[[-10.2  14.1 -45.5  33.9]
 [ -3.4  14.7 -30.7  24.0]
 [-37.1 -16.3 -59.0  36.9]
 [ -8.5 -29.6  27.3 -24.8]
 [-49.2 -49.6 -34.0  13.0]
 [ 44.1  65.2  -2.3  15.1]]
->
[[-49.2 -49.6 -34.0  13.0]
 [ -8.5 -29.6  27.3 -24.8]
 [-37.1 -16.3 -59.0  36.9]
 [-10.2  14.1 -45.5  33.9]
 [ -3.4  14.7 -30.7  24.0]
 [ 44.1  65.2  -2.3  15.1]]

[[  3.5   3.1 -15.6  52.0   8.7]
 [-17.1 -26.6  57.2 -38.6  44.5]
 [-45.0 -55.7 -47.9  -0.8 -45.3]]
->
[[-45.0 -55.7 -47.9  -0.8 -45.3]
 [-17.1 -26.6  57.2 -38.6  44.5]
 [  3.5   3.1 -15.6  52.0   8.7]]

[[-26.6  53.9  26.3  67.3  64.2]
 [-35.6  47.7  19.9  51.8  49.9]
 [-20.9 -52.2  -3.7 -36.7 -34.4]
 [-47.3  20.1 -21.4 -60.5 -57.6]
 [-46.9  31.3 -20.0 -64.4 -62.5]
 [-23.2 -30.8  13.1  44.5  41.8]
 [ 36.7  20.7 -20.7 -33.3 -31.1]]
->
[[-20.9 -52.2  -3.7 -36.7 -34.4]
 [-23.2 -30.8  13.1  44.5  41.8]
 [-47.3  20.1 -21.4 -60.5 -57.6]
 [ 36.7  20.7 -20.7 -33.3 -31.1]
 [-46.9  31.3 -20.0 -64.4 -62.5]
 [-35.6  47.7  19.9  51.8  49.9]
 [-26.6  53.9  26.3  67.3  64.2]]

[[-20.4 -23.5  30.6 -23.3  45.3  35.0  46.5 -20.6  26.9  28.2  28.7 -16.7
   24.7 -24.6 -24.9 -24.5]
 [-25.3 -30.3  54.9 -30.3  52.4  59.7  47.5 -26.5  50.3  51.8  52.8 -22.6
   48.0 -32.0 -32.3 -31.7]]
->
[[-25.3 -30.3  54.9 -30.3  52.4  59.7  47.5 -26.5  50.3  51.8  52.8 -22.6
   48.0 -32.0 -32.3 -31.7]
 [-20.4 -23.5  30.6 -23.3  45.3  35.0  46.5 -20.6  26.9  28.2  28.7 -16.7
   24.7 -24.6 -24.9 -24.5]]

[[ -5.7  12.7   4.4  11.7   0.6  25.6  32.6   0.1   0.2]
 [ -9.2 -24.8 -10.1 -17.2   1.7 -18.1 -35.8 -11.2  20.6]
 [-53.7   3.8   4.7  -2.7 -34.8 -18.8   1.3 -53.7  56.6]
 [ 20.0 -12.7 -15.5 -19.5  13.2 -13.5 -22.8  16.1 -17.8]
 [-35.6  -0.5  24.4  14.7 -36.2 -41.3 -33.2 -44.6  53.1]
 [ 24.8  25.3  -5.9   5.9  16.6  37.8  53.2  30.2 -42.5]
 [-38.4 -31.8   9.1  -8.7 -31.0 -61.1 -74.6 -46.7  62.1]
 [ -1.8 -12.3  -3.4 -11.9  -4.5 -26.3 -31.6  -7.2   5.7]
 [ 38.6  -2.3 -23.0 -14.1  37.2  36.7  24.9  45.9 -52.7]]
->
[[-38.4 -31.8   9.1  -8.7 -31.0 -61.1 -74.6 -46.7  62.1]
 [ -9.2 -24.8 -10.1 -17.2   1.7 -18.1 -35.8 -11.2  20.6]
 [ 20.0 -12.7 -15.5 -19.5  13.2 -13.5 -22.8  16.1 -17.8]
 [ -1.8 -12.3  -3.4 -11.9  -4.5 -26.3 -31.6  -7.2   5.7]
 [ 38.6  -2.3 -23.0 -14.1  37.2  36.7  24.9  45.9 -52.7]
 [-35.6  -0.5  24.4  14.7 -36.2 -41.3 -33.2 -44.6  53.1]
 [-53.7   3.8   4.7  -2.7 -34.8 -18.8   1.3 -53.7  56.6]
 [ -5.7  12.7   4.4  11.7   0.6  25.6  32.6   0.1   0.2]
 [ 24.8  25.3  -5.9   5.9  16.6  37.8  53.2  30.2 -42.5]]

[[ 52.8 -54.7  59.8 -50.0 -16.5  58.4 -56.7 -52.8]
 [ 54.1  31.1  58.4 -70.3  73.2 -55.3  59.2 -55.6]
 [-54.3  65.6 -46.2  50.5  22.3 -70.8  72.1  55.0]
 [-52.0  63.3 -43.7  48.4  24.7 -70.7  71.5  52.4]]
->
[[ 52.8 -54.7  59.8 -50.0 -16.5  58.4 -56.7 -52.8]
 [ 54.1  31.1  58.4 -70.3  73.2 -55.3  59.2 -55.6]
 [-52.0  63.3 -43.7  48.4  24.7 -70.7  71.5  52.4]
 [-54.3  65.6 -46.2  50.5  22.3 -70.8  72.1  55.0]]
